[ -6.4  13.8   0.1   1.1   2.9  14.7  -9.4  -0.9  12.8  15.6  -3.0  -4.6
 -10.9  -8.1   0.0  11.2  -5.0 -10.8  -2.5 -13.6   4.2  -4.8   2.3  -4.5
  -2.3] : (187)
[-35.9 -15.9 -42.4 -39.0   0.6 -20.2  -6.4  -8.6  -4.8 -17.4   5.7 -34.6
 -43.0 -15.3   0.2  -5.4  -8.8 -34.7 -42.5  -5.8 -24.4   2.5   3.3 -39.3
  -6.3] : (32)
[-74.5 -33.7  -7.8 -76.2  -0.4 -43.9  -1.9  -7.6  -4.3 -40.6  10.9  -1.8
 -76.4 -34.6   2.5  -6.1  -2.8 -67.8 -82.7  -0.8 -44.9  10.8  -2.9 -74.6
 -74.6] : (113)
[ -5.9  -4.1  18.7  -9.6  13.8  -3.9  12.5  17.4  -2.9   8.9  15.6  22.6
 -20.3  -9.0  17.7  -4.5  12.3 -16.4  -9.8  12.1   1.2  10.4   8.6 -16.3
   5.4] : (152)
[ 23.2  25.2  -7.3  25.9  -1.0  27.4 -14.4  -5.6  14.0  21.4 -14.9   9.9
  19.5  12.4 -10.5  15.0 -10.9  20.1  26.6 -19.1  18.0 -15.3   6.9  21.0
  -9.1] : (79)
[-41.0 -27.5   8.3 -47.4   7.8 -28.0  10.4   8.4 -12.2 -15.5  12.2 -13.1
 -58.3 -25.5  11.2 -12.0   5.5 -49.9 -49.5  13.4 -27.3   7.2   3.6 -53.8
  -0.5] : (219)
miss (32): [  0.6   3.3  -5.4 -15.3 -17.4  -8.8 -35.9 -20.2 -34.6 -24.4 -34.7   0.2
 -39.3 -39.0 -43.0 -42.5   5.7 -15.9   2.5  -5.8  -6.4  -4.8  -6.3 -42.4] | [-8.6]
miss (32): [ -8.8 -43.0 -34.6  -5.8   2.5  -5.4  -8.6  -6.4 -15.3   3.3 -42.4 -20.2
   5.7   0.2 -34.7 -35.9 -24.4   0.6  -6.3 -17.4 -39.0 -15.9  -4.8 -39.3] | [-42.5]
miss (113): [-40.6   2.5 -74.6 -44.9  -4.3  -0.8  10.8 -74.6 -76.2  -0.4 -43.9  -2.8
  -2.9  -7.8 -82.7 -34.6 -33.7 -76.4 -67.8  -1.8  10.9  -6.1  -1.9  -7.6] | [-74.5]
miss (113): [-67.8 -74.6  -0.4  -0.8 -74.6 -40.6  -1.8 -33.7 -76.4  10.8  -2.8  -2.9
  -4.3 -34.6 -74.5  -7.8 -76.2  -6.1   2.5 -43.9 -44.9 -82.7  10.9  -7.6] | [-1.9]

[-18.7  32.6 -18.6  -8.6 -35.8] = (79)
[-49.3 -34.9 -39.7  49.3 -11.6] = (152)
[-56.7  13.3 -91.8  99.2 -76.0] = (204)
[-14.3 -15.2 -69.6 -56.4  43.6] = (219)
[ -5.5 -19.7 -34.2 -27.1  13.7] = (201)
miss (204): [ 99.2 -76.0  13.3 -56.7] | [-91.8]
miss (79): [-18.6  -8.6 -35.8  32.6] | [-18.7]
miss (79): [ -8.6 -35.8 -18.7 -18.6] | [32.6]

[ 15.5  -3.8 -14.7  95.4  47.1]  (113)
[ -3.0 -16.8  49.9  29.4  18.2]  (32)
[ 20.7  17.0 -68.4  50.1  19.7]  (216)
[-45.4   9.9 -14.2 -16.3 -27.3]  (187)
[-46.7   6.8   4.7 -45.5 -39.1]  (201)
[-22.7 -15.5  46.2  38.8  15.4]  (219)
[-37.2  13.2 -32.6   5.4 -16.7]  (2)
[ 45.1   5.4 -33.1  42.8  29.6]  (29)
[-28.1 -13.4  56.4 -14.3 -10.5]  (178)
[-29.8 -11.6  30.9  52.3  17.2]  (152)
miss (187): [-16.3 -14.2   9.9 -45.4] | [-27.3]
miss (178): [-10.5 -28.1  56.4 -13.4] | [-14.3]
miss (32): [ 18.2  29.4  -3.0 -16.8] | [49.9]

[ 22.9 -80.2  22.4  -4.7  47.5  10.4 -23.6   5.6 -30.3  -5.4  -1.4  57.9
  66.3   3.2 -21.9   2.0   8.6 -15.3 -30.9  46.6 -41.6 -29.0] : (152)
[ 16.4 -78.6  16.5  -8.9  34.8  -6.4 -44.7  30.1 -33.4 -23.9  -4.6  50.4
  49.2   0.7   2.0  16.5 -25.5 -12.4 -26.6  65.1 -40.8 -23.8] : (178)
[  9.2 -61.6   4.3 -32.3   3.1 -33.1 -54.7  51.8 -18.8 -35.9  -6.7  50.3
  27.9  27.8  15.4  28.1 -55.1   3.4 -16.2  55.5 -25.8 -13.8] : (201)
[ -1.4   8.4 -48.9  54.7  45.9  60.7  41.4 -46.0 -10.8  25.2  -3.8 -49.0
  11.3 -69.9  -8.3 -25.9  59.9 -11.2   4.1   3.1  -8.0  -0.8] : (187)
[  5.9  21.5 -20.9 -51.4 -44.8 -34.3  14.9  -7.5  35.0  18.2  15.1  48.3
  -2.6  86.8 -37.7  -6.3  10.6  14.5  -0.4 -69.5  25.8   1.0] : (219)
[ -1.4   8.4  20.0  54.7  45.9  60.7  41.4 -46.0 -10.8  25.2  -3.8 -49.0
  11.3  -5.8  -8.3 -25.9  59.9 -11.2   4.1 -67.0  15.1  -5.9] : (79)
miss (152): [-30.3  -4.7  10.4   5.6  22.4  -1.4  57.9  66.3  22.9 -30.9   3.2 -21.9
   2.0 -80.2 -29.0   8.6 -15.3  -5.4 -23.6  47.5 -41.6] | [46.6]
miss (187): [ 54.7  25.2 -46.0  -1.4  41.4   8.4 -25.9  11.3   3.1  -3.8  -8.0 -69.9
 -10.8   4.1  45.9  -8.3 -11.2 -48.9  59.9  -0.8  60.7] | [-49.0]
miss (79): [ 20.0  60.7   4.1 -46.0  -3.8  59.9  54.7  41.4 -10.8  45.9 -49.0  11.3
  -5.8  15.1 -67.0  25.2 -25.9  -8.3 -11.2  -1.4   8.4] | [-5.9]

